rotation ticks, each row followed by its count of ticks
The counts run from 0 to 238.
[130 120 138 121 148 134 127 204 118 150 118 153 101 126 112 164  95 104
 151 102 115 189 137 147 130 173 136 176 127 133  87 144 125 163 151 100
 101 126 110 124 119 139 154 124 102 156 180  87 105 145 137 106 127 130
 146 100  75 103  88 156 138]
42
[129 141 154 135 147 139 106 177 152 110 104 142 154  96 127 137 138 128
 134 103 110 168 108 157 144 175  98 150 119 135  99 124 103 142 132 117
  69 162  95 148 126 146 127 110 144 161 145 113 105 177 135  76 114 164
 173  84  73 136 100 100 135]
18
[143 130 157 142 155 140  99 164 127  99  95 140 151 128 110 109 117 118
 136 115 117 168 181 156 148 130 125 183 142 135 108 159 107 136 141 104
  75 162  92 139 103 148 110 138 100 141 183  89 133 143 158  90  95 136
 171  78 111 135 107 151 144]
118
[141 130 134 106 126 136 129 211 140 147 113 150 109 115  92 184 123 109
 139  93  98 173 102 146 147 160 109 157 113 132  92 129 146 133 139  99
 101 147  99 124 118 123 174 122 112 139 180  96  87 148 134 104 124 145
 128  82  67 122  79 137 145]
172
[137 136 127  92 125 129 146 202 170 128  98 143 130 118 106 166 126 141
 145  86  77 171 130 131 128 115 110 160 112 138  96 167 129 140 115 108
  97 160 109 161 102 126 144 131 115 147 151 112 102 135 146  93 133 136
 173  84  62 132  85 157 145]
25
[124 141 137 108 137 145  95 194 172 132  75 138 139 108 112 144 139 127
 141  82  90 156 117 142 144 166  98 157 114 125 107 149 131 133 120 113
  95 149 113 132 116 138 129 129  90 118 163 109 120 156 131  94 115 179
 156  83  56 147  89 120 137]
89
[132 119 162 135 147 139 150 171 114 133 127 151 152 114  98 143 110 119
 113 115 113 165 152 152 128 116 132 180 141 154 106 157 118 137 134 104
  91 161  99 128 108 117 138 117 100 161 184  93 135 120 160 105 109  89
 147  76 119 107  83 193 152]
54
[109 126 167 138 147 138 142 155 145 129 105 152 186  84 124 124 132 135
 115 103  98 167 115 158 125 150 101 154 128 160 106 147 101 140 101 124
  77 175 101 155 121 110 114 120 137 167 143 125 132 151 145  77 101 121
 194  79  94 121  84 141 141]
226
[119 123 158 148 135 137 101 173 134 136 133 148 155  91 103 139 137 109
 104 108 123 150 106 147 152 172 105 152 129 135 104 110 103 116 150 112
  65 159  74 140 137 135 153 102 139 158 178 104 116 163 135  85  93 131
 140  70  95 113  86 126 133]
80
[105 113 125  98 129 133 128 193 152 155 116 158 120 121 106 162 102 117
 133  85  94 162 129 143 136 172  95 148 123 144 105 161 119 135 140  98
  99 140 107 168 121 121 163 127 114 147 150 115 103 135 114 102  96 120
 172  93  62 112  78 153 127]
234
[137 109 166 131 139 133 143 173 116 130 127 156 148 115  86 150 117 113
 111 112 119 154 143 165 137 124 130 183 133 156 109 154 126 132 118  93
  95 168  90 129 111 115 141 126 104 158 176 103 123 114 159 112  93  96
 159  79 125 123  89 195 154]
53
[140 131 150 120 145 136 150 184 134 122  92 160 141 120 105 143 119 129
 145  97  99 180 150 150 122 117 132 182 128 153  99 179 141 156 105 114
 109 164 118 132  88 124 120 127  93 146 171 101 119 126 162 107 130 124
 161  81  95 127  94 176 165]
115
[116 115 134 119 141 136 114 205 150 135 125 153 122 107  99 160 121 115
 122  79 110 151  86 150 140 177 104 148 115 146 102 139 116 148 129  92
  95 149  92 146 121 147 155  92 133 159 152 120 101 154 126 106 114 136
 143  78  56 135  90 139 139]
232
[132 135 162 140 165 141 135 173 128 111 109 133 160 109 120 119 119 130
 124 108 120 174 139 142 117 124 134 184 136 144 100 163  98 165 124 116
  89 153 104 139 104 148 105  99 113 173 181  93 144 141 165  99 149 105
 152  75  91 126  91 171 151]
56
[136 142 150 114 136 125 133 183 140 125 104 136 131 116 134 155 115 131
 154 124  97 190 156 143 140 143 117 167 124 121  83 128 112 144 156 120
  77 137 100 152 129 119 145 155 114 153 163  88 105 168 134  74 117 139
 198 108  90 104  81 128 126]
106
[103 103 150 133 150 138 126 179 129 139 141 154 146 105  97 142 108 114
  96  95 126 151 114 163 126 165 117 164 135 160 113 159  97 140 130  87
  85 147  84 150 125 128 142  91 137 176 154 112 127 129 137 101  91  92
 152  72  90 118  83 176 137]
143
[116 129 158 136 164 136 119 176 142 113 108 131 158 112 140 109 116 131
 126 110 125 161 148 155 113 149 118 177 130 140 110 166  77 165 127 105
  77 137 102 153 121 148 107 112 117 178 145 109 143 140 143  85 122 123
 188  92  92 127  85 156 129]
207
[143 128 153 115 139 135 155 189 126 143 104 152 135 117  94 159 123 122
 144 100  96 178 136 146 128 118 128 175 127 152  99 159 148 148 111 111
 112 159 112 124  92 116 137 129  86 143 189  89 119 126 160 106 131 122
 141  84  97 115  87 180 165]
114
[118 140 140 111 138 136  82 199 172 130  95 132 143 111 128 127 129 122
 128  93 115 137 125 149 135 177 102 164 121 121 109 149  86 137 140  99
  86 132  96 144 144 150 134 130 105 142 143 117 131 152 119  82  97 158
 179  91  70 142  79 126 119]
149
[120 129 148 112 128 137  94 190 166 136  80 155 134 110 107 140 138 126
 143  84 100 145 117 158 148 175  91 156 121 135 113 149 134 121 107 105
  97 158 104 131 115 129 138 137  92 115 156 117 112 143 130  94  89 182
 167  87  73 147  94 126 138]
90
[101 125 165 152 151 155 132 153 120 152 105 166 185  84 116 129 128 119
 119  91 104 178 111 155 127 179 100 162 136 156 107 141 128 130 107 134
  87 164 119 135 117 108 117 116  99 139 179 103 134 141 138  91 101 132
 148  90  93 103  79 146 146]
224
[130 136 145 105 146 127 142 205 138 140  94 148 117 124 133 151 111 123
 162 102 102 181 145 165 107 157 127 182 120 141  90 159 124 173 120 101
 106 132 125 131 114 130 128 143  91 162 146 102 111 138 138  94 135 143
 187 110  79 122  86 159 138]
44
[127 134 139 119 130 140 125 168 168 121 103 130 171 103  91 145 136 135
 112  93  88 150 138 122 151  98 100 151 126 141 114 163 115  96 131 118
  78 170  82 161 103 117 142 124 108 125 178 105 133 130 152  99 103 116
 158  60  94 124  78 158 143]
157
[ 96 108 140 145 146 141 121 152 120 146 110 169 149 111 110 125 101 115
 130  89 106 174 140 163 139 184  97 152 145 155 106 150 118 131 131 104
  76 161 103 164 105 121 139 124 124 151 162 104 110 141 125  96  70 124
 171  88  82 106  97 139 132]
163
[159 154 176 121 134 131 128 191 146 119  90 129 161 101 114 146 151 128
 125 129 107 155 134 146 140 107 126 189 122 123 102 130 127 130 125 119
  90 164  95 101 120 119 122 140  83 140 181  93 133 146 169  86 136 142
 155  82 123 141  76 155 154]
198
[143 118 168 146 145 133 147 158  99 133 135 162 143 102 104 160 110 114
 130 122 104 191 139 164 151 140 131 166 134 151  85 117 130 142 134 111
  77 173  90 136 110 112 147 123 134 174 177  92 100 151 158  90 107 114
 159  91 119  97  91 152 152]
184
[135 139 125  89 127 128 127 191 175 117  88 134 126 130 106 149 124 137
 144  88  83 161 152 131 139 110 105 159 120 133 104 171 121 130 126  99
  93 155 102 165  96 132 143 142 110 135 155 111 113 133 142 100 116 135
 184  79  74 136  98 155 145]
26
[162 140 160 137 153 131 138 174 132  90 114 137 141 108 115 146 138 129
 137 114 110 177 131 150 138 127 131 168 125 139  89 124 114 157 134 116
  72 171  89 146 108 145 126  99 146 176 163 104 110 171 162  85 138 131
 157  75  93 138 106 135 158]
37
[129 123 129  95 135 133 142 203 154 146  99 162 115 122  99 173 115 121
 150  77  82 172 127 152 131 146 110 160 121 152  96 167 142 142 107 100
 112 154 118 145  95 115 150 134 106 140 155 113  97 128 137 106 115 137
 161  89  63 129  90 164 150]
174
[133 121 163 144 140 134 148 149 115 121 113 160 155 110 110 142 117 121
 134 118  99 186 157 161 147 133 116 164 140 153  94 129 128 128 128 115
  69 179  95 149 110 101 139 141 123 158 169  97 102 147 147  84  83 114
 188  93 126 103  98 152 145]
34
[ 98 107 141 135 148 139 134 175 130 144 141 143 151 109 108 136 100 118
 103 102 115 160 128 147 123 164 118 161 135 150 107 159  92 138 143  98
  79 135  91 156 126 132 147 103 130 177 172  96 134 130 130 103 103  86
 162  80  87  97  74 172 131]
144
